rotation ticks, each row followed by its count of ticks:
The counts run from 0 to 451.
[120 124 131 122  92 148 141 130 111  98 144  99 107 127 173 120 109 138
 173 128 132 191 149 157  98 128 127 126 126 124 190 121 156  90 110 139
 133  90 111 123 144  94 166 118 126 116 138 179 130 167 119 109 101 130
  76 123 142 180 108 155  93 152 153 172 111 140 171]
331
[111  92 131 121 116 134 113 131 110 113  49 101 150 142 112 122  89 110
 122 143 108 163 125 163 155  90 155 128 129 120 161 147 175 122  98 156
 172 125 105 197 135  56 131 159 121 161 149 184 125 141 120 163 112 150
 109 127 163 157 117 125 127 122 120 102 131 146 127]
86
[120 103  91 106 118 131 141 135 147 182  91  99 130 149 181  74 100 144
 144 141 111 137 192 160 139  90 131 119 111 142 149 161 142 119  97 111
 123 138 113 154 127  58 120 166 134  85 156 169 130 137 163 141 131 178
 119 130 127 137  97 122 129  96  86 110 146 161 145]
228
[125  90  86 174  96 146 141  88 146 108 101 106 123 121 136 153 104 123
 126 116 123 121 198 161 152  93 151 107 126  94 130 133 144 138 127 119
 126 113  89 151  99  69 109 139 111 146 135 163 137 126 153 165 148 173
 119 108 120 140 125  85 160  68 100 137 133 173 103]
64
[124 114 124 104  96 139 124 125  96  96 119 105 102 132 162 115 116 146
 199 139 121 182 156 165 132 127 138 115 105 110 162 138 174  94  97 132
 142 126  60 123 143 127 145 139 147 107 123 146 138 146 107 158 113 129
  66 130 138 150 108 150  96 124 105 172 149 133 195]
165
[103 100 143 127 126 149 128 119  87 129 101  74 111 136 156 130  63  96
 131 152 124 156 161 165 135 120 136 134 114 125 216 178 135 153 106 133
 110 147 132 188 129  77 116 124 147 111 124 134 115 142 164 159 132 164
 119 115 118 147  80 154 121 137  93 142 138 137 150]
78
[104  52 120 137 123 152 150 123  88 143 115  87 123 110 150 138  87 129
 105 143 108 120 182 142 175  70 153 144 113 115 178 132  99 131 117 132
 122 128 130 136 116  68 125 135 134 130 105 136 131 114 149 164 155 148
 109  89 130 144 117 146 116 119 104 179 117 159 156]
434
[129  99 121 151 100 165 139 108  92 113 102 104 101  80 138 143  82 114
 161 112 114 156 162 175 137  99 151 138 130 113 127 104 133 127  83 134
 126 113 107 158 111  73 118 123 170 148 115 150  96 142 154 136 126 138
 103 104 146 143 109  92 172 115 100 171  82 166 160]
284
[ 94  85 123 105 129 150 132 153 113 116  94 101 109 101 165 121  99 152
 154 128 152 113 190 134 116 121 133 135 114 149 157 160 151 110 118 170
 152 116  94 124 128  80 109 117 151 107 125 159 161 152  91 132 146 137
  89 123 150 145  85 170 122 125 109 181 155 114 191]
301
[106 111  86 170 107 162 147  95 140  84 132  87  89 123 150 154  90 119
 148 104 145 199 153 171 110 113 163 114 121  97 158 142 133 157 123 139
 114  98 106 169 120 100 144 102 126 136 128 153 117 158 159 144 124 160
  87 120 117 181 106 131 138 102 115 127 104 160 110]
203
[129  98 133 130  95 139 143 121  97 147 102  92 131 125 181 112 100 130
 151 118 117 168 153 156 161 108 156 129 123 105 162  95 147  81  63  92
 133 102 135 147 110  73 127 146 154 127 116 170  98 125 152 126 101  99
  74 141 112 132 123 108 128 108 104 151 112 179 161]
280
[125  97 104 121  88 140 128 132  91 110  76 100 127 154 167  82  94 116
 165 112 124 162 167 155 156 104 134 134 153 129 170 130 139  98  81 126
 115 106 121 161 101  69  90 167 132  98 122 150 129 128  92 145  85 124
  76 117 112 128 130 106 117 114  73 149 130 137 162]
447
[108 106 123 128  94 126 130 132 112  96  98 105 119 147 110 106  97 112
 162 133 123 201 160 164 133  79 129 139 123 114 172 149 127 115 135 139
 116 108 105 145 138  94 172 127  87 141 168 162 138 152 155 160 107 171
 106 116 171 170 141 153  81 124 146 134 116 152 123]
45
[100 113 158 137 117 131 119 139 120 106  62  81 148 138 137 131  92  97
 119 137 147 172 140 148 144 126 151 121 150 111 185 161 177 120 114 151
 159 101 135 192 122  72 136 116 123 151 129 198 113 157 124 128 104 140
 109 151 132 153  93 138 131 133 132 126 129 145 123]
414
[122  81  84 149 109 136 126 141 120 129  97  92  97 120 148 131 125 170
 117 108 145 144 191 139 133 135 159 128 130 120 123 148 124  93 126 129
 128  99  72 125 102  72  94 139 148 103 114 165 161 140 119 136 112 118
  66 138 107 158 134  86 137  99  72 159 155 158 154]
311
[ 83  85 121 115 113 116 138 121 116 111  90  84 138 127 151  90  94 142
 141 103 133  83 212 151 180  97 127 113 165 109 164 130 138  81 128 121
 163 126 113 126 116  73  98 129 123 120 132 143 148 138 116 152 165 166
 104 113 143  99 121 109 163 101 116 178 112 159 102]
104
[110 128 128  91 103 125 109 129 107  95 117  92 106 141 157 118 111 152
 183 132 109 166 150 167 127 138 140  96 130 114 166 140 204  83  82 142
 172 126  60 120 131 125 134 144 141 127 137 144 144 156 103 153 106 121
  68 149 151 153 104 139 122 118 122 154 155 136 149]
166
[110  84 139  95 119 128 148 138 137 147 114  74 127 126 169 103 106 146
 130 164 128 143 179 151 121 114 135  74 111 128 182 177 149 126 100 132
 171 140  83 138 140  95 160 149 109 124 142 144 119 145 147 158 134 139
 116 118 118 151  87 170 100 123 115 134 166 130 112]
217
[125 131 111 141 102 121 140  95 131  71 107  61 101 136 147 132 109 122
 159 123 150 172 166 147 135 112 145  86  95  92 146 156 161 107 117 120
 150 123  66 144 111 121 156 107 100 151 138 153 107 144 146 163 111 137
  74 165 140 151 131 158 115  85 123 128 138 158 112]
207
[116 114 133 147 138 136 130 123 112 106 136  81  98 106 125 142 101 135
 116  94 106 174 152 166 161 125 157 152 132 111 135 155  92  55 136 168
 112  90 111 132 118  92 116 133 178 130 123 145 157 151 158 139 114 165
  93 107 109 180 111 135 149 125 141 148 106 179 147]
318
[106 145 101 144 128 129 144  69 143 102 114  90 107 111 142 114  90 134
 125 127 145 133 183 172 168 117 132  99  92 135 144 174 141 100 120 114
 113 153 103 139  95  95  92 131 149 134 132 158 142 146 146 134 142 187
 123 124 123 118  88 129 189  94 110 143 135 182 142]
398
[120 110 111 142 113 144 152 122 108 138  93  92 113 113 146 134 101 133
 106 139  90 177 157 171 173  93 148 151  95 110 131 167 133 130 125 128
  88 139 114 162 117  95 117 147 161 112 157 161 137 132 170 157 147 207
 115 110 135 169  98 138 149 117 127 124 106 182 143]
233
[ 97  64 127 101 102 105 138 129 116 129  97  94 134 126 145  74 108 153
 131 120 133 115 202 147 192  84 134 102 146 103 157 124 120  74 115  83
 146 114 111 114 120  96 124 136 118 125 139 152 117 131 122 150 146 123
  92 118 138 116 129 120 128 101 107 177 115 162 102]
103
[114  74  94 146  88 139 169 145 106 113  91 108 117 116 163 101  71 158
 100 151 166 174 159 174 128  73 144 120 104 140 172 138 112 147 102 127
 116 122 100 140 111  85 159 159 105 153 135 182 122 142 110 132  96 130
  94 107 119 139 113 129 109 125  93 144 129 145 131]
257
[144 111 137 116 125 143 110  97 131 133 149  88 155 154 148 141 116 112
 145 152  65 165 138 170 156 120 167 114 129 113 179 163 153  85 102 152
 119 115 113 172 133  58 131 159 140 128 135 143 139 134 155 155 116 175
 115 100 115 182  94 141 106 104 130 129 144 170 169]
360
[ 98 134 107 135 127 147 142 119 150 134 104  97 121 107 149 121  88 116
 122 108  98 143 178 173 169  99 129 141 124 115 119 180 148 125 126 151
 119 126 114 166 114  74  92 138 156 107 151 165 146 148 154 142 166 217
 132 108 150 152  84 131 170 101 123 110 103 164 120]
232
[123 111 161 122  75 138 122 117  83 114 135  87 104 100 136 125 107 155
 173 154  94 169 148 173 128 127 104 119 147  90 183 117 148  79  90 137
 129 136  86 134 134 100 145 133 140 132 123 128 133 167 169 164 122 146
  88  85 133 169 123 118 142 141 142 185  87 165 112]
326
[116 107 128 139 147 119 128 112 115 111  72  53 108 150 116 111 102 106
 123 101 139 157 178 137 192 111 143 137 112 113 141 176 129 108 125 106
 111 113 132 180 120  91 115 100 150 114 121 171 116 136 164 151 153 182
  80 148 116 155 119 155 147 110 124 119 122 178 138]
237
[101 102 110 145 110 114 152 149 138 112  60  87 127 115 151  76  79 148
 103 124 187 134 181 150 128  95 129  98 117 153 150 179 151 106 109 154
 161 125  96 134 105  81 116 148 101 144 121 170 133 153 102 129 100 145
 122 136 120 106 105 127 160 104 115 130 137 137 108]
259
[106 124 112 148 132 146 150 113 111 125 122  57  85 104 177 157  96 144
 127 120 111 173 168 134 152 134 148 151 111 123 143 146 109  93  95 149
  95  97 126 124  95  81  98 124 172 119 115 153 126 131 138 132 136 140
  65 135 118 189 116 174 129 120 141 153 123 154 160]
152
[101 115 112 117 109 132 120 118 126  89 137  88 124 145 132 133  87  98
 159 121 109 161 157 172 131  79 145  92 136 110 201 142 134 124 130 142
 179 131  92 129 131  83 142 137  87 159 160 127 139 143 158 173 115 136
 104 114 179 140 124 152  97 112 113 130 138 145  78]
212
[122  94 119 149 105 148 112  79  99  62  94 122 149 120 142 140  94  99
 139 117 100 120 163 156 170 123 142 143 146 110 166 127 153  91 113 129
 119  94 133 156 106  67  73 145 156 138 138 168 146 125  76 146 127 135
 101 119 143 143 123 114 148 107 101 172 131 148 164]
443
[ 99 134 136 110  83 124 124 123 138 138 139  95 125 125 165 129 113 168
 166 156  78 126 185 170 127 128 112 119 153  88 187 136 174  90 119 118
 138 133  95 120 112  92 122 137 106 104 160 148 173 158 145 162 143 172
 114 103 148 146 115 118 132 112 137 172 130 172  80]
189
[116  90 115 156  91 148 150 122  83  70  89  74 113  95 163 149  88  96
 115  96 151 173 169 136 141 119 147 142 124 126 127 125 136 130  95 143
 130  91  99 133  96  84 114 111 135 143  93 175 111 121 121 141  94 159
  72 153 150 165 136 130 146 111 132 159 100 136 140]
288
[138 107 130 139  86 129 131 105 103 108  64 112 132 123 131  91 103 155
 173 135 125 139 151 154 170 107 141 123 122 117 160 109 161  72  75 117
 101 117 104 169 108  79 110 157 129 134 129 175 127 119  96 152 114 114
  90  98 108 108 124 120 133 109 108 169 134 174 169]
114
[106 100 101 139 117 140 145 131 135 152 144  86 103 123 138 151 105 154
 139 132  87 161 164 166 157  95 155 110 120  86 181 145 106  97 140 157
 137 113  99 117 111  85 151 136 112 150 156 137 166 123 172 178 144 115
  91  99 133 171 130 147  81  88 128 140 144 169 103]
349
[ 89 118 114 105 126 136 131 121 129 132  86  73  78 138 101 120  88 164
 163 128 133 174 163 138 148  99 123 112  94 128 151 139 130 124 111 104
 133 130  92 158 157  86 153 111 148 137 173 164 104 159 178 150 167 149
  92 136 155 175 120 172 119 132 116 134 120 146 134]
376
[ 97  96 122 138 142 144 138 121 142 136 117 126 133 123 147 151 103 140
 124 162 122 145 155 171 138  93 151 130  85 107 172 150 177 150 141 154
 138 139 110 158 127  77 177 127 132 135 133 189 159 142 151 142 163 187
 120  96 152 158  76 151 117 108 164 157 139 169 153]
55
[103  71 113 135 117 142 125 120 126 108 134  91  97 130 140 137  92 102
 139 132 160 140 199 159 106 104 141 102 108 132 180 172 113 165 147 110
 139 119  97 140 147  70 155 110 114 119 139 136 120 145 168 156 135 153
 120 130 145 162 104 145  83 121  83 165 152 128 156]
215
[108 131 121 158 118 125 113  98 104  98 105  68 141 148 133 125  79  96
 114 140 121 151 164 161 186 109 130 116 120 114 196 169 126  95 134 144
 104 139 140 170  92  67 106 146 113 148 130 158 153 129 150 161  99 177
 116 123 123 117 126 137 143  96 123 131 130 189 113]
402
[123 107  83 158  80 154 134 133 114 119 104 120 107 128 131 144 114 158
 180 147 117 171 155 151  93  87 131 128 122 117 153 104 154 137 113 167
 127 124  74 147 112  63 152 139  77 151 153 166 165 137 133 164  93 143
  79  91 149 174 142 109 107  99 140 149 117 149 124]
338
[114 105 138 118  95 121 153 134  68  95  78  86 111 118 137 104  95 129
 182 113 137 152 182 125 159  87 124 125 109 127 137 112 133  85  76 140
 147 110  85 124 118  93 135 128 125 154 131 154 110 113 123 168 108 113
  67 147 172 128 148 167 117  98 129 155 109 136 146]
292
[ 76  98 145 138 130 153 116 143  89 125 107 107  93  89  92 152  70 121
 137 119 152 178 151 162 143 101 154 145 128 123 179 130  96 113 129 165
 144 118 114 140 115  66 142 106 153 170 121 156 130 158 163 143 116 111
  92 123 162 147 130 142 119 132 107 168 115 151 160]
129
[135  79 120 115 110 138 144 104 153 132 118 125 144 118 133 130 104 138
 126 164  84 149 153 177 149  89 163 116 114 101 158 160 128 106 123 124
 144 104  98 151 152  73 157 175 136 150 183 183 129 150 138 151 150 143
 150  99 142 190  81 156 100 113 123 139 139 160 137]
222
